Each row is where one point has got to under a steady rotation. How many steps took it there?
The counts run from 0 to 714.
[ 39  -6  47   1  33  16 -10 -26  -3  11  -5   0   7  -4  25 -48   9   5
  10   2 -56 -52 -14 -29  46  63   4   6 -22  16 -18  25  19 -24   8 -47
   7  19 -44  34 -22   9 -16  15  48 -12 -23 -17   7  -7  15  12  20  49
  -5   5 -31  29 -76  26 -31  22  14 -57 -10  51 -31   5 -56  14  -7  45
  33 -30 -14 -27 -52 -30  13] -> 68
[  3 -28  21   0  15   6   6 -34  37  29  -8   6  24 -14  -1 -33  24  10
   5 -39 -26 -33  -8 -21  30  38   2   8 -66 -14 -33  62  21   7   2 -21
  17 -24 -60  30 -78  23 -36 -15  17  20  16 -50   7  52  10 -26  28   4
   3  11  -3   7 -55 -35 -17  30  40 -55   5  62 -13 -18 -18   0   1  42
   1 -21  14   3 -10 -68 -15] -> 492
[  5 -45  54 -21  20   3  32 -27  16  25 -14  -1  25 -37  24 -23   1  21
  16 -11 -57 -32  -4 -34  51  39 -27  26 -22  15 -42  44  13 -27 -15 -26
  13   1 -63  23 -39   3 -40  11  33 -11   9 -48   2  21  23   3  25  41
 -20   5  -8  11 -60  22 -20  29   4 -55  -9  50 -19   8 -56  29 -22  54
  10 -40  11 -19 -27 -48   3] -> 597
[-26 -26  39  18  24  21   5 -10  35  31   7  16  33 -27  12 -38  19  36
   3 -17 -66 -24 -15 -41  29  48 -11 -11 -31  -2 -38  39   6  -5  11 -25
   4  25 -73  28 -31   5 -22   7  26   2 -11 -45 -16  32  13 -13  15  27
   4   6 -20   1 -65   3 -22  26  18 -37  14  44 -25 -21 -54  43 -15  52
  37   6  16  -5 -18 -58 -27] -> 569
[ 20  -6  27  16  16  -6   4 -40  26  41 -27   6   6  -9   4 -26  15   4
   4 -26 -43 -35 -12 -10  28  40   2  15 -38 -13 -25  70  22  -7   3 -26
  14 -43 -52  33 -64  23 -57   5  21   6   5 -32   3  42  -2  -7  39  20
  -8  15  -7   8 -66   3 -11  51  37 -60  -2  66   9 -16 -24  -4   8  44
  -1 -18  14  -4  -6 -67 -18] -> 302
[ 43  -4  35  15  38  14 -19 -35   8   8   0  -5  22  11  24 -53  27  11
   1 -15 -35 -49 -13 -22  35  71  22   2 -38  -1 -19  32  21   3  40 -40
  14  18 -45  50 -43  19 -17   2  48  -1 -30 -10   2   2  17  13  16  37
   2   9 -24  37 -66  -1 -29  36  32 -59  -7  52 -26  -5 -34   1  11  34
  26 -31  -8 -13 -62 -35  -1] -> 474
[ 30 -21  17  -2  27  -4  -6 -37  18  19  -7  -3  14 -14   5 -40   9   5
   6 -35 -15 -43 -15 -22  31  64  11  27 -56   7 -31  57  19   6  18 -38
  29 -26 -50  37 -87  23 -28 -11  45  21  -5 -27  22  29   5 -10  21  10
  -3  21  -5  15 -52 -15 -16  47  38 -59   3  62 -13 -24 -23  -6   0  28
  -1 -35  -4  -8 -25 -49  -2] -> 115
[ -3 -44  35 -30  16  20  29 -29  13  32   0   1  30 -29  20 -42   2  24
  14   0 -60 -43  -5 -45  30  47 -25  18 -18   7 -33  36  28 -28  -5 -32
  14   0 -62  19 -29  10 -40  -5  26 -22   1 -47   0  22  15  -1  31  42
  -4   9 -12  -2 -52  19  -5  21 -11 -55  -2  65 -19 -14 -57  31 -22  60
  14 -36   6 -14 -31 -49 -10] -> 229
[  8   7  26  30  21  13 -12 -15  28  28   4  25   2   8   1 -52  36  12
 -12 -17 -46 -37 -11 -29  19  51  25 -25 -50 -21 -18  44  29   9  14 -30
   6  14 -49  32 -42  26 -21 -17  18   1 -18 -38 -17  30  -3 -15  26  29
  12   2 -35  22 -73 -38 -29  20  46 -45  -1  50 -18 -39 -22   7   9  53
  39  17 -10  -5 -32 -68 -16] -> 690
[ 27   7  29  18  13  -7   2 -30  32  28 -27  12  -1  12  19 -44  -4   6
  10  -3 -66 -29 -23 -22  55  46   8  -1 -33  -4 -32  50  24 -13 -20 -22
   1 -36 -42  27 -29  13 -40   7  -5  -2   3 -52 -10  22   8  -5  41  35
  -4   0 -43  24 -86  -9 -31  22  29 -44 -19  55   4  -5 -35   3   0  50
  15  14   5 -18  -7 -73  -2] -> 480
[  0 -14  30  24  19   1  -1 -35  31  40 -24  13  10 -10   3 -29   8   5
  13 -16 -64 -25 -20 -22  42  38   3   0 -37 -12 -17  64  15 -13 -25 -18
   5 -43 -55  25 -51  28 -39   3   8   8   6 -40  -8  38   5  -8  42  20
 -12   3 -27  13 -73 -12 -25  44  27 -46  14  45   3  -3 -37  19  -9  57
   5   8   9 -10   1 -73  -9] -> 600
[ 13 -23  17  19  14  -3  20 -19  31  28  -9  10  16 -22  16 -40   5  25
   0 -39 -31 -28 -17 -32  27  56   0  27 -43  10 -52  70  23  14  30 -21
  24  -9 -64  25 -63   6 -34 -13  23   8 -13 -44   1  41   8  -9  21  24
   0  31 -10  12 -58  -9 -16  59  37 -46  -1  51 -16 -26 -23   4 -11  30
  10 -15   2  15 -22 -74 -13] -> 3
[ 33  13  35  40  27   3  -1  -5  32  24 -17  19  -3 -17  11 -50  17  10
 -17 -25 -48 -47 -22 -26  35  43   2  -3 -19  13 -37  49  12   3  23 -37
  10  23 -47  21 -33  15 -23   2  35 -16 -33 -26  -8   5  -6  -3  30  43
   8  18 -37  27 -80   4 -24  47  43 -53 -22  44 -18 -28 -24   9  -5  49
  30  -2 -17  -4 -31 -64  -2] -> 549
[-17 -42  64 -23  27  30  -5 -33  14  28   2   0  33 -31   0 -29  31  14
  13  -6 -57 -44  -6 -29  34  27  -6  -9 -40  -5 -14  38  12 -29 -29 -37
   7  13 -63  29 -34  33 -18   7  38 -13   9 -38  -1  22  20 -10  27  26
  -5 -16  -8  13 -56  -3 -19  -3  -3 -61  16  44 -34   6 -57  29 -16  72
  10 -37   2 -39 -33 -41 -11] -> 88
[ 21   8  60 -21  30  13  -8 -31  16  18 -22   2   0  -1  -7 -35  18 -11
   0   2 -55 -43  -8  -4  48  19 -15 -26 -21  -5 -27  40  18 -31  -5 -45
   0   8 -40  31 -29  24 -45  18  39 -14   6 -47   1   5   5   8  47  43
  -4 -11 -26  16 -88  15  -3 -13  20 -52 -35  69  -7  -7 -39  12   8  60
  34 -26  21 -30 -23 -49 -11] -> 617
[ 10  -5  32   7  15   7  14 -20  35  32 -16  18   9 -32 -18 -35  -5  12
  -5 -29 -39 -41 -19 -26  40  28 -20   3 -35   8 -50  63   6 -10   5 -37
  10 -12 -50  16 -68  25 -40   6  38   8  -4 -50   8  34   0 -13  34  25
  -2  22 -11  -9 -64  10  12  18  38 -50 -11  67  -4 -32 -32   5  -6  43
  12 -12  21  -8   9 -72 -16] -> 678
[  7 -38  38 -37  29  22 -11 -52  15  11   5 -10  24  10   8 -31  45  -1
  14  -2 -37 -28   8 -14  30  45   1 -15 -61 -28 -15  34  24 -10 -12 -22
   5  -4 -50  51 -43  25 -37 -16  13  -3  29 -49  -5  28  21 -16  26  25
  -4 -17 -10  11 -70 -33 -27 -13  21 -57 -15  63 -16  -1 -40   1   9  55
  23 -36  16 -23 -42 -41 -17] -> 613
[ 24 -12  68   7  45  16 -16 -34  19  10 -11  -3  17 -15  15 -27  25   5
   1 -13 -55 -45 -10 -13  51  39  -2  -7 -18   8 -10  33   5 -21   3 -42
   6  31 -51  42 -24  17 -21  25  44 -13  -9  -3   1 -13  26   9  20  43
 -17  -5 -19  40 -81  17 -25  27  23 -54  -7  40 -28  13 -56  18  -3  55
  18 -38   3 -26 -55 -31   3] -> 436
[  1 -13  58  -9  27  26   6 -16  22  17  -5   9  23 -20  15 -27  23  16
  -4   2 -57 -41  -3 -21  30  34 -25 -14 -18   1 -46  38  15 -11  33 -31
  -1  47 -63  27 -21  -3 -33  10  40 -20  -9 -36  -3  16  19   7  23  37
   4   7  -8   3 -69  34  -3   6  20 -44 -27  72 -21 -17 -45  28  -3  53
  42 -28  27  -6 -38 -53 -25] -> 130
[  5  -9  43  15  30  21  -2 -23  26  24  -5   2  26   1  12 -23  44  13
  -7 -16 -52 -36   2 -12  20  42  -8 -14 -38 -21 -33  51  22   4  53 -27
   7  30 -56  41 -31  -2 -44   4  38  -5 -12 -24  -9  23  11   0  11  31
   4  22  -1  13 -70  18 -17  29  44 -43  -8  68 -18 -22 -40  16   7  38
  42 -18  26   8 -47 -55 -36] -> 242
[  2 -28  39  21  29  10  24 -22  22  41 -13   0  28 -28  17 -20  11  29
   2 -13 -68 -39  -5 -28  25  48 -12  18 -20  -4 -33  57  23   0  29 -32
  13   0 -71  29 -35  -6 -46  10  36  -3 -17 -25  -5  25  12   5  20  35
 -10  28  -1   4 -56  35  -5  56  25 -46   6  62 -13 -13 -48  22 -11  47
  25 -24  23  -1 -29 -63 -24] -> 490
[ 22 -17  18  -6  14   3   3 -48  22  33 -10   1  13   3   4 -40   6   6
   9 -24 -30 -37 -10 -19  22  52  -2   5 -55 -19 -30  61  30   1  23 -25
  15 -38 -52  42 -78  17 -44 -15  24  11   7 -55  11  45  -1 -17  34  12
   3  16 -10  -9 -55 -11  -7  19  37 -55 -13  80   8 -28 -25   0   7  32
  10 -12  19   1  -3 -66 -27] -> 641
[ 28 -16  37 -20   8   0  13 -30  16  17  -8  10   6  -7  10 -56  -6  -4
  14 -10 -37 -38 -26 -41  58  50  -8   1 -41  28 -42  37  15 -22 -44 -33
   7 -16 -46  17 -47  28 -18  -6  15  -4   5 -63   5  15  14 -14  40  31
  -2 -13 -39  20 -73 -22 -28  -2  17 -64 -22  46 -19  -6 -31  11  -8  57
   9 -22 -18 -29 -20 -56  24] -> 666
[ -4 -11  25   7  21  10 -13 -40  21  42  -5   6  10  10   2 -36  16   7
  14   1 -72 -31  -8 -25  30  50   9  -1 -36 -24 -12  54  28 -15 -16 -26
  -1 -46 -62  37 -40  23 -43  -6  11   3  12 -41 -13  42   2 -18  44  22
  -2  -4 -28   3 -69 -10 -24  21  13 -49   4  65  13  -9 -45  16   2  51
  14  14  18 -18  -5 -65 -23] -> 232
[ 12  -3  28  -4  25  14 -25 -43  28  10   8   8  25  18  -7 -45  35  -3
   5 -10 -30 -35 -14 -19  34  56  19 -23 -70 -25 -17  38  20   2 -14 -32
   8 -14 -48  46 -67  31 -20 -14  28  23   8 -43   2  35   4 -22  27  14
   9  -2 -21  10 -71 -41 -29  -4  41 -56   2  56 -19 -24 -34   5  14  39
  26  -9   9 -23 -22 -54 -24] -> 314
[ 27 -12  36 -19  31  17 -16 -24  18  -2  -2   1  15   0  -4 -52  17  -2
   1 -28  -8 -44 -13 -31  40  50   2 -18 -59  -1 -45  37  17   2  18 -39
  20  23 -38  40 -70  27 -15 -17  43  14   0 -48  18  17  12 -11  18  18
  12   6 -11  10 -60 -26 -15 -20  41 -57 -22  68 -38 -23 -25  -6   9  28
  26 -36   8 -20 -41 -42 -12] -> 206
[  9 -27  38  17  25   0  14 -37  17  43 -18   2  14   2  31 -25  21  15
   9  -5 -81 -34  -4 -17  38  46  10  13 -25 -14 -12  51  21 -13 -10 -14
   3 -24 -61  36 -10  12 -43  10   2 -19  -8 -22 -19  18   7  -3  40  41
 -13  -2 -32  31 -77   3 -38  58  18 -47   0  36  -6  12 -42  14 -10  61
  11  -5  -1  -7 -32 -62  -6] -> 630
[ 23 -12  47  24  29   6  17 -19  15  33 -18   6  14 -24  25 -29  12  30
   0  -9 -70 -40 -14 -22  35  49  -7  14 -10  12 -30  54  16 -11  26 -31
   8   8 -58  25 -19   1 -37  16  27 -21 -28 -11 -11  12  14  11  29  46
  -8  16 -21  24 -73  38 -20  64  18 -53  -1  48 -12  -5 -52  20 -20  55
  16 -18   0  -3 -33 -55  -6] -> 519
[ -2  -8  38  -7  19  19   2  -8  36  24  11  25  16 -28 -14 -58  18  13
  -4 -24 -34 -42 -14 -41  31  33  -9 -21 -50  14 -38  42  12  -5 -13 -40
   8  28 -45  16 -56  40  -3 -15  29  -3 -12 -52   1  28   1 -24  32  19
  15   0 -25   0 -66 -29 -10  -4  27 -54  -1  47 -36 -41 -37  21 -12  58
  31 -10 -11 -17 -22 -60  -5] -> 388
[ -6 -15  40   2  22  13   0 -11  41  12   2  17  19 -29  -2 -47 -10  17
  11 -21 -38 -33 -33 -46  61  52 -14   1 -47  26 -51  38   3 -17 -24 -42
  11  -1 -55  23 -64  18  -9   6  33  23  -6 -65  12  26  17 -18  18  21
  -1   8 -20  -1 -66  -8 -22   7  23 -42  12  43 -36 -20 -44  33 -16  33
  18 -11   7 -20  -7 -54  -2] -> 268
[ 31 -35  41 -12  33   0   9 -23  13   1  -1  -6  24 -23  25 -38  -3  20
   5 -28 -23 -35 -19 -32  58  68 -11  30 -40  29 -49  32   0  -1  17 -29
  19  20 -57  28 -51   0 -22  10  46   9 -14 -35  14   6  31   3  -3  34
 -11  22  -6  20 -64   8 -27  36  22 -49  -9  50 -39   6 -39   6 -10  22
  16 -52   2 -10 -51 -29   1] -> 296
